rotation ticks, each row followed by its count of ticks:
The counts run from 0 to 242.
[ 13   6  -2   6  -4  -8  -1  18   4   3  -1  -3  -1   3   7  -2  -1  -5
   1 -16   0  -6   2   0  -2  22 -18   9  12   0  -3  -2  -1  -7   3   7
   7  -1   5   4   0   0  -3  -2  10   2 -13  -1 -19 -10   1 -20  10  -9
   4  -4  16  -6  22  -1  -2  23  -4  -4] : 88
[ 29   6  -3  14  -8  -9  -5   9   4  -7  -7   4   4 -10   1  -4   8   4
   2  -6  -2  -2  -2   2   6  21 -21   4   1   1  11   3  11   2   8  12
   9  -6  -6   5  -1  -7  -3  14   8   4  10   4  -7   0   2 -28  -5  -1
  -3  -6  -5   0   9  -2 -12  13   2   4] : 234
[  7   1   0   3   8 -17  -9   5 -11   0   1  -3   0  -1  -8  -8  -2  -4
  -3  -8   5  -4   8   1  -1   8 -13  14  -5 -15   3   0  -7  -7  14   8
  11 -10  11   3  13  -1  -6  -3  23   4 -16  -4 -11   8  -9 -14   4 -10
   6   2  18   3  10 -16  -8  12  -8  -5] : 62
[ 12  -4   4  15   3  -8 -14   5  -6   5  -2   5   4  -1  -2   0   8  -2
  -3  -1  -2  -5  -3  -2  -3   8 -17  22   0  -1   8  -2   7  -6  18  14
  13 -18   5  -3   8  -1   2   7  22   3   7  -1 -15  -6  -2 -18   1  -3
  -6  -5   9   6   4 -11 -18  13 -10  -4] : 135
[ 15   6  -5   0  -1 -10  -5   9  -3  -4  -6  14 -12  -6   0  -4   3  -4
  -1 -16   3  -2  -1   0  -1  10  -1  -6   6  -2   4   3   5 -12   8   6
   4   7   9  11  -4  -2  -4   0  11  12  -3  14 -20   7 -11 -26   3 -16
   8 -10   5 -11  12   2   1  17  -2  14] : 168
[ 14   7  -4   9   4  -7  -2   8  -4 -11 -16  -6   4  -1   6   2   9   8
   8  -9  -4   4   0  -3   5  23 -11   5  -7  -3  -2  -3   5  -3   5  17
   0 -11 -10  -1   0   2  -3   2  19   6  -2   1 -10  -8  -4 -21   7   9
  -3  -5   6   7  17  -9 -12  24  -5  -9] : 109
[ 18  10 -14   5  -6  -4  -7  10   4  -1  -7   8   3  -7   3   0   3  -5
   4   4 -12  -3   9   0   1  15 -16   9   6   2   4   3   9  -2  10   5
  -4 -14   5   5   2 -11  -1  13   7  -4   5   6  -4  -9   1 -38  -2   5
  -6  -9 -11   2  10  -4  -9   9 -10  -3] : 230
[ 25  11 -11   8   6  -3 -10   5  -3   1  -4   7   1 -10  -8  -3   5  -3
  -3  -3  -6   1   8   0   0  14 -13   9   7  -8   3   6   7   2  12   6
   3  -9  12   2   7  -3 -15  16  14  -3   5  13  -6  -5  -1 -29 -12  -6
  -5  -5  -7  -4   9 -10 -13   6  -8   0] : 156
[ 23   8  -9  10   2  -4   2   0  -1  -7  -1  16  -3  -5   2  -5  12   7
   0  -9  -1  -7   4  -9   9  -1   0  -5   6  -3  -4  12  11   2   6   8
  -2 -17  -5  -2  -2 -13  -8  14  14   1  -1   9 -13  -8  -6 -20   5   1
 -10  -5   2   2  20  -5  -3  19  -6   6] : 180
[ 17   9 -12  11  -4  -9  -9   5   0  -1  -4   5  -1 -14 -18  -9 -12  -5
   2   2  -1  -4  14   6  -4   2  -3   3   5  -5   7   9   6   1  14  -7
   1  -5  18  10   5   1  -3  13   5   3   3   2   0  12 -11 -31   0  -1
   6  -8  11  -6   6  -4   9  -3 -10   7] : 149
[ 17   7 -18  11 -10  -7   1   9  14   0  -8   4   8  -5  -5  -5  -8  -4
   3  -1  -5  -9  16   4  -1   8 -14   9   8   5   3   4  13   4  11  -4
  -2 -17  12   6   0  -6   2  10   3  -6  -3  -2  -3  -6  -3 -34   5  12
  -3  -5   7  -3  14   0   4   9 -11  -6] : 228
[ 11   7  -5   1  -1  -9  -9  10   1  -1 -12  -5  -1  -7 -11  -1 -12  -8
  10 -10  -2   2   7   9  -7  14  -2   3   3  -2   3  -1   5  -8   9   1
   0  -1  15  12  -3  16  -3   0   8  11  -1   3 -11   9  -8 -31   7   0
  14 -12  14 -10   7   2  10  12  -9   2] : 17
[  8   1   4   6  -1 -20 -14  15 -15   0  10   2  -7  -3  -7  -6   5  -1
  -5  -6  -2  -5   0  -2   0  13  -5   7   3  -8   8   1  -5 -14   9   9
   6  -2   3   5  10  -3   4  -4  20   9  -3   3 -14  12 -13 -18   4 -14
   7  -3  12  -5  15 -17  -7   9  -2   7] : 64
[ 23   9 -12  14  -5  -7   5  -1  10 -12 -14   4   4  -8  -5  -4   1   8
   9  -8   1  -5   8  -1   7  11 -10  -6   0  -1  -1   8  13   7   6   9
  -4 -14  -6   0  -4  -5  -6  15   6   1   0  -3  -8  -1  -1 -24  12  13
  -5  -2   7   3  18   1   4  17  -6  -4] : 104
[  2   5 -10   1   1 -14  -6   3  -4   6   1   9  -1   0 -10  -8  -7 -12
  -4  -4  -3 -13  17   3 -10  -5  -5  11   6  -4   3   5  -2 -10  14  -5
  -1 -13  22   6  12  -7  -2  -1  11   0 -15  -5 -11   7 -10 -27   8  -9
   6  -9  10  -5  11  -4   5   3 -11   1] : 70
[ 19  13  -9  12  -3  -6  -3  15   2   1   7  -1   4  -2  -1  -3   0   0
  -1  -2  -8  -5  11  -5   4  17 -14  13  10  -5  -1   7   0   1   3   1
  -3 -12  -1  -1  10  -4  -8  10  12  -7  -6   3  -6 -11   2 -26   1  -2
  -5  -2   5  -3  27 -10  -8  10  -6 -10] : 80
[ 25   8 -15  14   0   0  -7   5   6   5  -5   9   3  -7 -12  -8  -5  -4
   1  -4   0  -8  14   4   0   3 -10  11   8  -3   0   4  12   6  14  -5
   3 -17  22   1   3  -5  -8  14   6  -6  -3   3  -3  -5  -2 -25  -5   1
  -2  -1  11  -3   8  -2   1   6 -12   0] : 153
[  9  10  -2  -9   1 -10  -4   9   1   2 -10   1   0   1   3  -2  -1 -11
  -2 -13  -1  -4   5   2  -7  15 -16   8   7  -2   5   1  -3 -12   7  12
   4   3   9  11   2  -3  -6  -4  14   6  -8   2 -22   4   0 -28   6 -14
   5  -9  -1  -9  11   1  -7  18  -7  -6] : 90
[ 19  10 -12   2   0  -6   1  -1   3 -12 -15  10   1  -7  -3  -1   4   2
   5  -5  -8  -2   8  -1   5  10  -7  -5   3  -3   6  11   9   1   5   9
  -8  -8  -6   7  -1  -8  -4  14   9   5   7   4 -10   3  -3 -33   7   6
  -6 -11 -14  -3  15   3  -3  13  -5   2] : 102
[  5  -2  -1   9  -8 -11  -9   2  -6 -12  -8  12  -2  -9  -5  -2   3   1
   4   2  -8  -5   2  -3   2  -2   5   0  -1   4   9   8  14  -9  13   5
  -5 -15  -1   7  -1  -2  15   0  13  14  10   2 -10  10 -15 -29  16   9
   0 -18   8  -1  10  -2   6   8  -6  12] : 122
[ 11   5  -3  -4  -9 -14  -4  17   1  -6  -5   7  -5  -2   2  -2  -2  -4
   2 -13  -5  -3   4   1   0  13  -4  -5  11   2   6   5   2 -12   3   5
  -5   5  -1  12  -4  -1   1  -1   8  10  -1   5 -18   9  -8 -33  12  -8
   9 -13   5 -13  17   3   4  16   1   8] : 93
[ 16   7  -3   1   2 -11  -5   7   2  -4 -19  -8   1  -6  -2  -3  -1  -7
   7 -18   6   5   4   8  -1  22 -17   6 -11  -4   5  -8   4  -7  10  11
   9  -3  15  10   2   2  -7   0  10   5 -14  -1 -12  -4  -6 -23   1  -4
  11  -5   8   2   3   0  -5  19  -6  -3] : 240
[ 18  13 -14  -3   4  -7  -4   1  -8 -12  -5  14  -7  -8  -4  -4   6   2
   6  -5  -5  -2   8  -5   7   3   8  -8   2  -6  -2  12   6  -4   5   4
 -10 -10   0   6  -2 -10  -6   8  11   6  -3  17 -10  -2 -12 -32   3  -3
  -1 -10  -8  -5  19  -6   3  14  -5   9] : 176
[ 10   1  -4  10   3 -12  -5   5   2   3  -3  -9   9   2  -8  -4  -4  -3
   0  -5  -2  -4  10   1  -5  12 -22  16   4  -8   7  -1  -3  -1  13  14
   9 -14   2   0   9   1  -8   2  20  -3  -6 -11 -11   4   1 -19  10   1
  -2   4   9   3  13 -13 -11  14 -12 -14] : 211
[ 22  11 -17   9   3  -1  -4   9   2  -9 -14   3  -2 -11 -10   0   0   6
  15   0  -7   4   7   0   6  16   2  -2   5  -4  -3   6  12   5   6   1
  -7 -12   1   6  -6   8  -7  11   7   4   7  14   0  -3  -7 -32  -1  10
   2  -8   3  -3  15  -6   3  13  -8   2] : 26
[ 20   6  -1   8  -3 -12  -1   4   9   5  -4   5   2   1  -2  -8  -4  -4
  -8 -18   2 -10   2   1  -5  13 -26   7  10  -2   8   4   3  -4   8  13
  11   2   5   1   4  -7 -10   9  13   3  -4  -3 -22   6   6 -17   7 -13
  -1  -3   6  -9  12   2  -7  20  -2  -2] : 86
[  7   9 -12   6   3 -11  -2  -1  -7  -4  -1  -1   4  -2 -15  -5  -7   0
   4   7  -7  -6  18  -1   3   1  -7   7   0  -8   1  10   1   0  12   4
  -8 -20  -2   2  11  -3  -3   5  17  -3  -2  -4  -1   8  -6 -29  13  11
  -3  -2   5   3  23 -14   1   7 -11  -8] : 203
[  7   2   2   5  -2  -5 -12  19   0   5  -9  -4   1  -1   2   3  -3  -6
   6 -14 -10   2  -1   4  -9  18  -6  18   9   5  -2  -6   4 -12   9   6
   5  -3  12   7  -2  10   3   0  12   7   1   6 -17  -7  -3 -23   5  -7
   8 -12  16  -8  12   1   0  19  -9  -2] : 14
[  1   0  -3   5   3 -14  -1   5  -5  -4  -5   0   0   4  -1  -4   0   1
   4 -16   3  -5   4  -2   1   3  -4   5  -1  -4  -6  -1  -2 -10   8   9
   4 -13   3   0   3  -1   0  -9  20   9 -16  -6 -21   1 -12 -11  19  -5
   4  -2  25   3  19  -9   1  26 -10  -4] : 191
[ 20  10 -21   3   7  -1  -4   1   3  -3 -19   3  -1  -9 -11  -1  -5   1
  12  -3  -5   3  14   4   0   9   2   3   4  -3  -3   6  11   3  12   1
  -6 -14  12   5  -3   7  -9  11   9   2   0   7  -1  -2  -3 -33   0  10
   0  -8   2  -4   8  -5   6  11 -12  -2] : 25
[  6  -1  -9  11  -1  -8 -10   2  -9  -5  -5  11   3  -6  -2   2   4   2
   8   8 -14  -4  10  -3   1   0   2  13   1   4   1   4  14  -5  13   3
  -5 -27   3   1  -1  -5  10   8  17   2   7   2  -2  -7  -8 -27  10  15
  -7 -15   4   4  12 -10  -2   8 -13  -1] : 126
[  6  -6   5  10  -4 -10 -18  14  -3   5   1  13  -3  -2  -2  -5   3  -7
  -5  -4  -4  -9  -3   1  -9   1  -4  17  11   4   9  -1   8 -14  19   1
  12  -8  16   7   2  -2  10  -2  16   7   5   2 -15   5  -8 -25   4 -10
   3 -13  14  -6   4  -2  -2  10  -7  10] : 143
[ 20  14 -10  11  -1  -6   0   6   4   3   4  -1   7  -4  -8  -8  -5  -5
  -1  -6  -4  -9  17  -1   2   7 -18  11   9  -8   0   7   2   4   8  -1
  -2 -15   8  -3   8  -7 -11  14   8  -8  -9  -3  -6  -7   2 -25   5   1
  -3   1   7   1  23  -9  -1   7  -8 -10] : 79
